In the data rows, 128 means zero.
Each row has a hidden score. How much does it go up from the first row of each pair to the second? 15 means little or no change, 30 a big rise and 0 a big fall. The score is a weighted sum of the row's numbers plus the product of two more (or one squared), each taken from its middle value.
[129 169 121 141  75  90 122 129 183  67 121  95 166 149 133  96  85 140
 163  78 129]
[ 82 101 125  91 124 118  88 168  92 121 193 126 159 156 147  96 104 102
 122 138 110]: 22
[ 73 103 130  91 137 178 152  95  84 152 106 131 116 105 147 144 118 120
 103 143  95]
[117 106 122 102 132  99 125 142 120 124 108 151 139 150 129 108 170 115
 128 124 144]: 12
[106 137 131 109  82 143 109  98 107  64 130 172 110 107 146 153 114 149
 161  88 114]
[107 107 124 106  82 192  96  78 101  98 100  93  92  68 162 147 121 161
 134 123 147]: 21
[150 102 138 121  82 135 177 139 138 165 112 170 131 141  79 200 156  83
 186 141 107]
[143 162 129 110  84 170  95  93 101  72 101  87  99  87 131 104  93 165
 169 159 107]: 17
[159  99 127  98  77  91 153 102  87 146 119 124 171  72  89 200  86 164
 126 100 120]
[132 102 124 100 169 165 169 117 112 134 145 178 133 145 136 173  93 139
 102 168 115]: 20
[107 111 130 124 130 103 142 145 167 122 101 152 102 167 156  98 164 116
 115 142 148]
[ 81 161 127  84  86 198  91  91  88 135 114  89 101  75 165 191 145 165
 100 144 126]: 14
[ 97 104 134 101 169 162 177 119 119 153 108 169 113 146 132 173 128 110
 112 157 116]
[109  98 127 105 159 148 103 162 109 128 144 141 186 165 117 112 128  88
 178 149 122]: 14
[ 71 101 128  91 117 101 120 180  91 118 122 116 136 146 133 127 166  95
 173 155 127]
[153 157 129 171  73  85 173 103 172  65 130 127 162 122 134 102 137 146
 175 142 142]: 20
[136 181 121 152 155 117  99 184 153 104 202 135 114 150 105 102 162 164
 114 124  85]
[ 94  97 124 102 167 182 154 115 108 150 105 136 145 156 133 182 101 114
 115 157 101]: 17
[100 110 126  83 140 105 114 178  93 126 181 173 144 160 131  96 136 114
 157 147 131]
[ 84  90 127  95 133 139  99 180  91 139 198  99 175 153 106 120  97  84
 161 154 110]: 23
[ 99 102 122 102 137 108 112 193  96 146 161  89 154 156 140 113 154  96
 163 143 147]
[ 96 111 125  88 158 127 118 156  93 113 106 159 175 159 135 102 152  98
 173 117 123]: 14
[109 131 128 131 106 166 141 117 118 151 191 103 111  99 120 130 159 156
 149 133 133]
[142 136 137 152 147 184 120 137 169 152 105 135 172 160 150 113 168 123
 156 139 125]: 16
[127 112 129 155 159 106 113 123 127 129 110 100 108 108 115 158 169 125
 132 148 143]
[ 75 190 132 104 168 155  86 124  96 116 120 173  97 164 114 190 131 177
  79  88  56]: 13
[145 130 125 119 164 184 155 151 157 140 106 151 185 165 130 101 152 159
 161 158 137]
[121 202 131 121 127 146  90 111 180 141 104 105 102 131 149  91 146 164
 107  77 144]: 16
[146 152 138 158 150 123  83 110 117 152 100  98  90 113 139 134 103 127
 146 154 105]
[101 104 125 106 128 107 158 140 124 119 148 180 166 152 163 127 141 112
  95 148 127]: 14
[162 131 132 173 164 106  91 105 113 122 102 150  91 147 160 136 152 110
 102 148 135]
[107 146 128  89 109 135 172  82 105 140 100  89 182 112  68 186  87 162
 142  61  92]: 8
[115 105 128  96 142 146  96 158  99 125 121 133 118 155 174 110  99 121
 130 145 130]
[ 97 102 116 179 164 133  86  98 108 138 104 110 100 135 148 127 168  97
  88 153 145]: 20
[ 70 106 131 146 144 122  97 101 139 160  98  96 105 145 144 132 170  77
  90 119 133]
[ 78 104 130  91 158 174  93 144  89 147 128  87 184 154 137 148  98  84
 137 127 100]: 4
[166 138 132 184  81 106 109 106 168 151 106  92  97  88 113 122 145 168
  85 111 138]
[141 129 132 104 129  88 111 188 138 124 165 185 123 158 134 105 166 130
 103 134 117]: 7
[166 143 121 163 107 169 178 126 167 162 118 116 173 128 124 101 157 164
 112 152 131]
[152 158 131 150  81  94 135 137 190 100 182 121 169 139 127  96  72 132
 141  85 120]: 14
[173 129 125 102 117 146 181 143 105 157 111 154 170 140 104 102 114 169
 122 162 148]
[124 182 125 178 174 126  86 122 121  99 169 136  91 153 170 105 163 157
  85 152  82]: 8
[159 123 127 151 156 131 157 120 169 146 107 142 127 120 136 106 143 107
 167 122 153]
[163 180 120 102  77  89 106 121 119 163 198  98 161  90 127 101 108 155
  96  75 149]: 22
[157 168 130 114  80 100 165 125 131 114 111 121 170 145 152 112  84 157
 101  73 125]
[134 176 131 125 106 160  89 123 110 137 105  81  90 120 109  96  90 149
 144 147 100]: 13
[ 83  99 130  98 170 189 154 108 107 150 100 118 112 162 141 193 107 110
 105 137  93]
[125 184 121 172  80  99  84  77 108  75 105 159 101  74 131 100  82 154
  89  66 127]: 23
[143 127 135 103 160 100 111 132 160 133 105 161 110 141 145 117 159 110
 147 160 144]
[122  90 123 148 133  98 100 115 171 152 116 130 104 150 112 142 138  98
 111 135 143]: 29
[ 89 107 128  91 135 102 138 169  87 142 200 107 187 151 154 112 157 109
 168 144 151]
[170 157 124 157 112 149 136 123 118 146 105  95 105 115  89  99 130 130
 161 136 125]: 18
[164 151 136 134  69  90 139 113 104 131 108 166 151  78  80 128  70 127
  90  99 149]
[146 116 132 140 149  91  98 137 160 138 103 175 108 127 121 133 156  95
 151 152 132]: 4
[ 87 169 129 104 110 180 106 122  86 144 111 135 112 137 100 150 146 151
 132  63  79]
[168 120 130 149 170 112 167 122 166 102 103 108 116 141 129 104 165 108
 146 127 143]: 16
[173 124 130 157 140 182 172 110 168 121 120  86  97 103 137  94 126 161
  96 123 135]
[ 77  97 138  98 132 104  96 193 100 138 144  95 100 125 120 107 160  91
 167 130 134]: 15
[121 108 129 175 113 105 140 139 181 123  97 180  97 166 138 114 159 103
  82 116 146]
[122 109 127  98 156 106 119 136 109 112 135 180 184 154 142 115 151 102
 140 153 122]: 11
[ 89 115 133  95 147 135  90 129 116 144  92  92 127 152 133 125 127  88
 129 113 109]
[158 106 128 119 157 145  98 135 118 114 102 111 147 160 138 122  93 110
 144 153 140]: 9
[ 87 110 130  96 130 105 144 129 105 124 139 156 175 158 159 139 145 101
 109 145 117]
[143 104 123 122 112 167 167 127 140 140 113 163 124 143  94 119 120  93
 181 107 119]: 14
[129 147 133 178  84 181 121 111 163 119 107 141 136 119 104  98 125 119
 187 137 145]
[ 92 100 130  82 128  90 161 183  88 141 186 106 174 171 128 116 174 107
 170 159 151]: 6
[109 109 125  96 141 101  96 148 143 143 110 134 114 145 149 159 148 110
 144 148 148]
[135 172 138 171  73  96 148 110 157  64 165  99 163 150 146 103 153  99
 168 121 129]: 23
[116 164 123 154  73  94  91  81  97 150 102  83  99  60 148 102  94 138
  68  52 141]
[133 121 134  94 142 100 160 184 113 126 183 162 180 162 152 104 157 115
 126 153 145]: 10
[116 105 134 105 162 161 172 118 109 150 108 164 112 126 137 175 136 118
 109 144 115]
[168 136 125 126 125 155 171 133 137 106 196 101 117 112 130  93  93 180
 104 106 140]: 16
[172 174 128 106 126 131 158  75 104 119 128  89 156  89 173  93  82 156
  65 105 141]
[ 91 157 126 103  73 180  84 104  95 132 114  91  99  87 110 153  97 158
 121 164 109]: 8
[141 113 121 166 157 110  86  84  87 161 101 162  97 137 166 201 160  96
  86 140 140]
[135 129 125 144 122 178 168  83 153 155  98 131 184 109  94 142  96 162
 133  80 128]: 14
[105 142 120  96 162 142 137 165 120 135 117 174 186 145 106  97 164 114
 184 114 153]
[131 145 122  97 155  96  91 114  88 112 109 105 107 138 127 130 164 118
  99 148 114]: 16
[165 115 131 101 140 176 166  84  99 138 194 140 152  91 147 129  96 178
  95 155 125]
[ 79  96 124  99  98 107  93 190 100 131 158  89  94  92 136 116 104  86
 162 155  90]: 16
[157 162 134 183  79 100  97 102 170 122 109  98  91  78 135 147 120 174
  84  85 118]
[ 92  92 124 102 130 111  95 160  98 124 187 106 156 162 138 114 112  93
 162 160 102]: 18
[110 101 129 147 150  99 171 122 180 136 107 180  97 160 136 158 143 109
  83 157 136]
[152 162 119  99 154  99  85 167 182 131 108 104 101 154 132 117 114 131
 163 169  70]: 13
[111 134 131  87  83 188  96  85  88 101 106  89 103  80 103 198  77 125
 167 158 135]
[ 72  89 124  92 106 116  89 182  91 141 166  93 106  85 126 113 115  86
 176 151  92]: 24
[128  98 125 110 125 138 103 150 111 105 154 118 176 166 131 112  91 114
 100 145 120]
[146 154 127 135  71 105 156 101 113  83 105  90 105  81  99 121 129 171
 115 122 141]: 9
[110 161 130 162 152 155  90 134 125 144 180 173  93 153 148 132 164 131
 137 133  88]
[154 176 131 171  73  93 132 108 143  88 120  91 105  68 124 110 169 164
  97  94 146]: 14
[160 170 129 187  77  93 172  99 179  58 166 174 190  79 129  96  94 174
 130 110 126]
[156 146 128 133 103 132 127 105  91 149 105  88 110 113  85 128  83 107
 174 141 134]: 13
[135 117 145 189 155 101 175 138 172 135 112 129  98 153 123 131 162  94
 114 141 140]
[116 105 130 165 137  97 163 134 172 139 106 180 110 157 118 178 131 108
  94 160 133]: 11
[163 128 137 153  90 110 169 132 176 158 113 170 113 128 104 101 121  96
 166  89 108]
[167 140 132 139  85  99 133  94 106 159 112 143 157  74  97 161  70 155
  91  84 149]: 17
[ 78  96 126 100  99  92 112 173 115 133 109 144 137 149 118 117 153  94
 116 141 127]
[ 92  96 124  95 164 176 150 130 101 159 105 110 143 166 107 187 103 103
 110 140  98]: 13
[145 115 131 143  95 168 174  81 161 151 101 170 100 107 137 189 170 110
 170 136 103]
[134 164 122 169 112 153  96 128 143 152 115  89 105 119 115  96 130 155
 133 165 107]: 20
[168 160 122 129 143 178 114 152 153 127 184  91 132 152 129  92 143 182
 104 120 123]
[136 209 137 100 129 128  83 174 126 142 180 136 152 163 150 101 157 176
 106  63  99]: 11
[168 121 132 183 156 123 168 127 190 123 111  95 104 120 117 106 153 120
 150 133 142]
[ 86  91 117  93 104  94 130 177 104 119 118  90  99 152 141 119 142  92
 164 148 123]: 13
[ 95  87 126 108 124 135  93 179 108 125 119  99 137 151 116 122  76 101
 145 164 107]
[143 167 117 178  99 180 117  78 164  99 103 116 113 111 135  85 129 140
 164 127 137]: 20
[121 153 134 129  80 138  91 124 116  56 208 140  99 107 145 101  86 170
 171 145  99]
[157 187 131 171  71  99 163 104 177  59 201 149 157  72 150 104  89 174
  95  78 136]: 19
[ 92 112 132 106 168 192 151 108 110 154 105 123  97 155 148 189 118  99
 103  98 112]
[ 94 189 130 129 161 115  86 132 114  66 103 108  92 162 123 105 103 183
  80 143  64]: 13
[ 76 134 133  93  84 167  84 107  88 159 109  88 112  84 118 198 164 165
  94 160 135]
[137 188 133 152  73  91  95  91  93  96 116 140  99  80 129 104  89 147
  88  60 143]: 20
[119 103 123 100 137 155  86 148 102 126 101  93 117 146 131 127  86  96
 129 143 111]
[160 124 124 111 164 110  83  75  86 152  99 135  96 152 157 179 156 104
  79 148 125]: 16
[114  90 121 104 116 121  90 152 102 120 118 115 162 160 129 112  82 107
 112 161 107]
[ 90 104 132  97 121  93 176 191  96 142 168 170 181 164 133 102 170 111
 120 152 142]: 15
[ 88 116 122  89 140 161  88 167  97 128 110  97  89 114 174  96  94 121
 140 113 123]
[160 119 131 146 157 104  96 149 187 117 120 173  99 135 133 117 126 111
 172 156 142]: 14
[165 191 127 184 130 116  93 113 175  92 126  87  92  95 137  90 101 179
  87  80 151]
[182 154 121 102 165 176 111 193 119  81 133  98 150 169 123  88 109 172
 102  93 135]: 11
[ 71  94 131  87 126 123 100 194  83 133 179 107 156 135 122 124 116  85
 171 143 114]
[113 201 130 101 122 101  87 134  96 106 181  96 145 113 169 104  92 132
  62  55 147]: 19
[ 87 202 135  97  82  95  94 121 145 142 124 159 152 126 126 110 135 164
 114  57 146]
[146 158 132 126 165 152 123 172 150 108 137  99 129 166 126 103 134 173
 109 147 120]: 12
[117 103 123 107 142 159  95 145 109 110 192  95 169 169 138 128  77 122
  95 139 120]
[168 114 123 122 160 136 156 120 132 110 129 122 153 128 149 110 139 124
 131 147 134]: 7
[102  86 126 103 127 110 119 175 109 124 212 157 201 170 107 120 100 105
 143 177 123]
[141 142 132  94 163 190 168 153 113 137 111 137 165 158 141 108 131 153
 145 143 138]: 23
[ 72 102 130  92 117  96 101 177  85 132 165 105 115 147 144 113 161  93
 162 144 123]
[165 177 135  96 133 117 128 148 107 106 147  96 150 129 158 105  94 162
  77  78 148]: 15
[166 148 129 156  76  91 172 105 168 154 108 167 101  99 107 109 105 100
 132  74 109]
[126 162 129 108  89 178  96  97 103 121  99  90  93 108 113 107  94 158
 127 152 105]: 15
[158  92 122 125 160 107 130 144 123 121 176 176 185 159 122 106 128 108
 148 160 138]
[153 128 129 175 149 125 158 109 151 134 110  98  97  98 133 114 150 137
 131 148 147]: 15
[117  97 126 100 153 143 101 139 108 130 190 121 179 170 142 129  89 110
 114 169 115]
[148 129 125 115 168 116 141 140 162 133 113 170 152 150 129  99 141 111
 172 148 152]: 9
[143 108 127 183 161 130 168 118 171 119 196 126 113 109 135 135 140 141
 118 146 150]
[111 107 135  97 138 169  91 197 101 107 110  99  99 101 127 100  80 131
 142 141 133]: 10
[128 118 139 159 124 174 161 115 184 145 108 163  99 160 110 147 153  81
 156 106 115]
[ 82  99 124 122 165 122 174  93 139 153 103 172 106 132 146 188 159 106
 145 152 127]: 8
[125 100 127 172 156 107 182 110 164 136 107 149 103 144 135 128 167  98
 126 138 139]
[163 149 122 177  87  95 146  90 171 155 102 181  99  85 126 135  87 121
  84  71 123]: 18
[170 116 131 172  73  90 107 115 137 128 106  94 106  86  50 150  66 176
 130  73 150]
[160 122 121 101 139 103 160 171 139  92 168 107 124 174 141  81 153 177
  99 124 130]: 14
[ 76 119 135  83 112 111 118 167  91 128 150  91  96 142 171 129 172  87
 153 142 111]
[138 150 134 117 152  96  79 172 186 130 117 111 100 153 135 119 109 120
 165 166  82]: 12
[142 195 130 187 139 109  91 108 166  89 159  90  87 101 164  96  75 180
  69  70 150]
[ 87  98 125  89 141  98 107 150 105 144 103 119 155 154 140 153 137 102
 169 156 141]: 7
[182 144 127 138  76  82 175 147 158 132 111 164 179 154 122  96  80 148
 119 114 123]
[169 120 138 183  95 187 172  88 168 135 108  90  99  74 182 172 149 185
  92 142 139]: 9
[ 77 106 131 135 142 104 162 115 170 153 107 118  97 157 131 201 156  79
 133 138 137]
[128 120 134  92 165 127 108 153  92 127 197 173 154 170 168 105 132 120
 110 122 129]: 17
[157 122 132 147 169 188 139 101 143 136 109  91 145 130 121 185 109 113
 162  68 149]
[126 150 131 152 109 151  89 111 117 131 112  90 106  91 111 113  93 148
 168 169 110]: 17
[134 147 124 107  84 150 160 109  86 126 114  94 117 107  57 142  82 113
 192 150 139]
[168 130 128 178 168 105 139  97 151 107  95  88  88 134 139 101 154 116
 118 145 138]: 17
[157 107 125 162 145  98 115 147 167 130 108 174 106 139 128 126 153  97
 138 153 140]
[138 115 125 100 125  87 181 199 128 116 158 132 149 174 104  97 163 143
 110 123 142]: 14
[121 109 124  89 152 125 123 151  84 124 184 173 150 157 163 108 135 113
 137 128 142]
[157 130 127 170 103 176 164  84 173 153 110 159 175  90 132 123 113 180
  95  94 147]: 21
[152 182 128 176 162 120  92 173 161  90 177  98  93 159 152  98 153 166
  81  94  83]
[102 132 137  96 122  97 137 183 145 134 111 174 109 168 126 108 162 110
 128 133 129]: 14
[141 188 127 144 150 111  90 129  95 147 105 161 105 155 104 137  96 107
 146 156  64]
[ 79 103 122  88 151 142 173 125 107 146 106 119 133 164 122 178 111 117
 101 173  96]: 3
[118  91 117  93 126  96 163 174 100 122 194 180 182 152 132 102 156 113
 147 159 145]
[ 92 130 133  88 139  95  83 166 160 145 104 111 105 168 123 110 131 110
 152 157 108]: 22
[114 127 134 120  84 123 126 113 128 141 172 148 103  81  81 167 108 165
  90  90 152]
[167 196 133 184  72  94  94 103 169 154 207  84  92  71 143 105  84  88
  70  56 148]: 27
[ 97 196 125 115  80  96  92  96 166 127 114 140 128 101 133  97 127 174
 105  73 145]
[128 184 130 180 159 137 122 117 179  82 151  93 100  99 142  94  79 177
  72  69 145]: 15
[163 127 127 153 161 165 176 105 156 117 104 101 103 103 139 106 129 141
  90  98 141]
[ 95 135 118  94 145 189 125  76  94 145 102 175 101 109  99 196 103 177
  89  86 127]: 10
[ 77  95 129  86 113  99  98 199  99 134 197 119 127 164 113 101 117 113
 149 148 122]
[ 84  95 125 104 112  98  99 170 112 125 145  89 119 159 132 130 115  93
 186 161 123]: 11
[ 97  96 124  96 128 156  86 156 100 114 198  95 180 160 144 110  79 101
 109 132 108]
[143 191 134 175  74 101 176 100 169  62 113 152 162  81 148 107  89 171
 114  81 137]: 17
[144 111 132 118 108 139 168 106 122 151 109 170 116 116 128 184 121 106
 155 121 103]
[ 88 104 126 106 119  93 166 191 108 120 198 116 139 177 131 101 152 109
 170 173 135]: 15
[157 109 124 159 151  92 165 143 161 129 106 143 107 137 117 121 168  96
 133 154 148]
[148 145 130 172 159 168 171 117 165 101 116 101 110 116 128 112 122 155
  83  87 141]: 19
[147 106 117 107 156 183 107  85 113 149 115 166 100 108 138 113  77 150
  87 164 114]
[122 111 129  91 134 101 176 162 117 122 144 137 153 157 147 103 171 136
  96 127 143]: 11
[136 110 134 109 153 165  80 125 118 122 103  85 140 172 145 128  79 108
 113 166 113]
[165 132 130 104 151  98  89 117  98 140 106 172 100 173 130 188 158 100
  86 163 112]: 10
[ 75 104 123  87 151 144  81 165  88 140 122  91 111  97 131 104 123  88
 170 126 100]
[119 138 129 113 154 158  78  84 105 125  99  97  76  99 161 182 162 116
  73 139 134]: 17
[130 191 126 178 163 135  82 161 140 119 196 111 106 161 143  97 156 173
 121 153  70]
[121 152 122 111  70 136 149 117  90 100 115  92 111  85  75 123 102 171
 144 129 141]: 13
[112 141 125 103 161 155 138 157 143 138 116 175 175 151 115  97 158 117
 189 116 149]
[155 105 131 106  87 100  96 100  92 152 109 108 121  80 111 121  73 173
 148 103 128]: 14
[ 93 105 130  90 117 118 104 161  89 129 110  90 116 161 131 139  98  90
 138 127 118]
[161 198 139 174  77  96  95 111 164  97 117 103 103  90 132 107  95 172
  86  64 132]: 18
[103 112 130  90 136 108 118 181 106 131 195 102 180 168 155 126 158 100
 168 145 144]
[141 202 134  86 119 105  82 140 109 107 191  96 124 124 141 101 111 140
  75  65 137]: 21
[152  99 133 107 117 109 135 206 106 114 113 164 180 159  93 105  92 116
 108 149 144]
[134 109 134 177 135  89  88 142 100 149 105 120 104 162 128 195 138  95
 109 155 123]: 11
[154 170 126 160 149 156 148 134 161  93 192  95 104 102 134 101  99 173
  86  79 148]
[154 104 126 130  90 140 174  77 142 145 103 181 115 107 127 182 164 107
 158 153  99]: 12
[ 90 108 134 103 151 106 108 130 116 113 109 141 173 176 154 127 147  99
 165 160 120]
[146 135 124 177 164 105 143 149 182  92 166 102 111 158 116  95 123 175
  98 167 126]: 16
[ 91  88 133 103 145 132  89 176 104 135 192 114 148 164 134 105 102  92
 151 151 110]
[156 119 128 168 153 100 164 110 164 124  89 120  98 150 135 104 163 107
 120 146 136]: 11
[ 73  90 126  89 107 116  89 190  90 136 200  91 105  94 134 125 114  88
 183 158  87]
[154 137 132 114 163 127  89  88  80 143 104 130 107 135 125 166 150  97
 108 131 129]: 8
[170 191 131 168  73  97 122  99 166 148 191 153 104  81 158 105  78 173
  68  61 130]
[168 124 138 179 165  89  87 151 160 110 112 127 103 140 109 110 163 112
 145 170 131]: 9
[168 122 133 166 118 185 173 103 173 153 106  98 108  98 119 107 165 132
 150 119 129]
[119  95 123 103 152 102 121 149  98 117 157 173 188 141 119 103 152 115
 133 134 133]: 11
[160 107 119 162 168 155 160 119 168 106 110 122 180 134 123 144  99 121
 172 109 148]
[170 108 125 147  72 106 115  87 122  84 165 170 144  75 144 166 109 181
 143  88 126]: 13
[100 141 128  87 162 140 158 142 108 130 110 175 183 147 120 106 164 112
 176 105 143]
[108  99 124 116 117  98 167 162 132 120 161 183 173 151 145 130 147 100
 115 147 127]: 11
[154 114 131 122  84 102 162  70 126 129 101 164  94  77 139 196 122 135
 113  95  88]
[ 87 103 122  97 125 105  89 177 105 119 149 137 146 160 143  95 130 112
 152 150 131]: 17
[150 144 129 170 101 169 140  95 158 147 105 100 103  78 139 125 134 145
  84  80 142]
[122 187 120 151  79 111 112  99 182 123 100 101 128 116 130  89 157 169
 118  76 141]: 14
[ 80 111 136  89 129 104 122 172  94 134 159  91 163 160 161 152 164  97
 160 135 139]
[166 127 121 106 157 177 176 155 120 122 172 119 160 129 128 102 142 140
 130 102 140]: 16
[167 158 132 165  81  93 146 118 185 143 155 144 112 103 126 100  93 150
 102  80 128]
[171 158 128 154 160 100  91 134 144 116 102 157 102 147 118 102 156 123
 135 143  94]: 10
[143 134 124 139  79 181 161 104 102 136 106  88  95  91  99 126 128 158
 137 134 157]
[169 154 127 110 111 141 165 130 117 147 106 149 143 133 136  96  86 172
  92 155 142]: 28
[ 75 114 140  86 125 105 107 180  97 124 129 119 118 164 143 102 164  99
 161 140 124]
[172 123 130 145 176 123 160 127 171  98 105 129 111 148 133  99 160 104
 145 116 140]: 15
[ 86 112 136  89 167 122  89 129  96 122 114 103 157 157 151 138 136  80
 155 153 106]
[ 72  94 129  94 101 105  90 195  93 146 194  91 102 113 138 105 131  92
 164 145  97]: 24
[ 91 107 129  92 124 101 162 185  93 138 129  93 154 157 133 127 162  94
 179 151 147]
[ 73 105 133  89 102 105 120 160  94 121 118 103 151 158 159 159 161  93
 160 151 109]: 16
[160 158 127 166  99 110 151  74 179 149 103 168  91  92 153 118  85 127
  75  71 121]
[ 75 100 133  95 135 122  84 167  96 142 132  81 125 137 144 117 116  90
 178 157  94]: 11
[166 202 131 152  81  88 100 100 117  66 108  89  95  82 122  93 130 176
  87  87 144]
[ 76  98 131  98 101  91 154 197 103 131 195  85 105 167 141 135 153  93
 177 144 130]: 13
[119 179 131 178 172 127  91 159 155  92 149 101  95 163 135 101 137 178
  91 160  79]
[163 175 123 121  80  93 135 128 130 155 116 178 145 121 124  99  72 177
  94  73 122]: 23
[169 183 133 125  78  86 117  89  91 112 100 129 102  91  86  99 143 118
 129  86 133]
[ 69 101 115  93 165 147 173  78  92 150 100 126 146 123 171 188 140 108
 122 148 101]: 8
[ 89 106 134 103 147 105 118 173  99 109 130 153 140 160 125 107 151  97
 170 153 130]
[ 76 151 138 100 171 155  84 115  96 117 108 172  94 157 101 190 112 160
  93  79  91]: 14
[149 125 131 108  76 101 166  87 124 129 103 133 101  82 125 197 101 107
 116  82  78]
[138 140 134 117  86 157 139 121  96 122 119  89 107 105  75 137  84 123
 183 148 137]: 16
[162 110 128 187  77 158 179  96 177 122 109  91 108  71 130 171 156 174
 132 160 141]
[172 128 127 134 134 161 176 103 122 116 182 136 105  87 134 115  73 183
  88 136 141]: 20
[ 88 195 123 185  71  93  88  91 144  57 111 171 150  90 119  99 154 155
 160  91 145]
[109 130 127  94  75 177  84  88  87  96 103  87 100  74 105 192  74 132
 164 160 141]: 10
[125 108 129 143 123 153 101  98 171 159 105 179 107  91 128 159 121 125
  96 151 127]
[114 128 132 102 105 182  94  62  95 143  97  89  89  71 170 180 123 132
 114 146 136]: 15
[165 150 133 161 159 163 168 116 176 105 111  86  99 100 135 105 159 153
  97  93 155]
[118 149 141  92 158 158 158 174 121 127 166 177 188 152 126 109 169 105
 175 102 150]: 18
[104  95 127 158 155 107 147 109 177 160  98 184 103 151 125 192 134 109
  93 166 139]
[151 139 127 120  94 101 170 157 166 150 173 120 177 165 142  99 106 102
 162  88 122]: 17
[121 187 124 158 171 187 112 103 142  73 143  88  95 103 154  93 107 185
  79  75 136]
[147 145 131 117  96 118 166 142 164 136 141 109 166 163 155 105 142  97
 156 103 138]: 15
[153 162 129 139 135 122 126 107 107 146 107  94 107 135  99 102 131 135
 155 136 115]
[159 107 129 110 160 134 152 136 119 121 147 159 173 144 136 130 126 115
 141 147 141]: 13
[109 144 130 103  84 177 125 114 101 139 107  89 105  98 105 112 153 178
 108 164 129]
[169 132 136 114 119 106 111 122 104 146 109 103 103 116  75 100  74 171
 105  83 152]: 14
[117 116 140 154 133  92 107 164 175 134 113 173 100 167 136 111 150 112
 116 163 138]
[155 185 131 168 167 112  85 122 101 113 102 125 104 143 130 106 147 124
 127 130  74]: 19
[166 112 127 178 156 103 159 122 156 122 110 110  98 133 145 113 168 105
 112 143 149]
[157 104 125 175 102 166 136 118 171 154 106 140 167  87  90 151 136 137
 162  67 153]: 13
[116 192 122  89 100  99  97 166  88 130 148 113 172 136 140 105 103 142
  86  55 141]
[ 79  91 118  84 107  98 125 173  88 134 198 156 128 159 141 101 155 127
 150 151 135]: 12
[150 117 128 176 135 174 166 120 176 152 106 158 190 109  77 120 127 145
 148  92 140]
[160 140 133 151  84 100  91  87 106 105 110 104  94  77 105 125  62 151
  96  64 146]: 15
[113 109 123 136 143  91 165 128 175 144 108 178 109 156 107 172 153  86
 179 162 147]
[ 94 101 128 125 158  95 180 117 169 149 102 172 106 158 102 198 171  86
 174 155 139]: 14
[133 116 137  97 170 184 119 108  96 136 203 150 180 149 152 156  90 127
 101 145 117]
[107 104 128  96 156 119 102 154  94 129 175 166 178 158 126 106 123 109
 161 150 124]: 10
[168 116 124 140 141 179 170  90 145 131 114 100 117  97 155 113 138 154
 114 140 132]
[ 84 113 124  93 161 149 122 130  91 144 113 142 170 161 142 144 128  95
 121 120 113]: 15
[ 74  81 114  92 100  85 103 199  94 131 115 113 180 145  96  92 147  95
 178 160 127]
[116 182 130 168  72  87  96 120 175  92 122 144 122  82 108 101  97 174
 109  71 142]: 16
[152  95 120 113 144  99 146 153 129 122 170 171 182 172 132  94 124 122
 142 174 146]
[ 88 196 133 171  82 102  87  96 159  55 105 177 162  91 129  93 153 156
 147  68 142]: 18
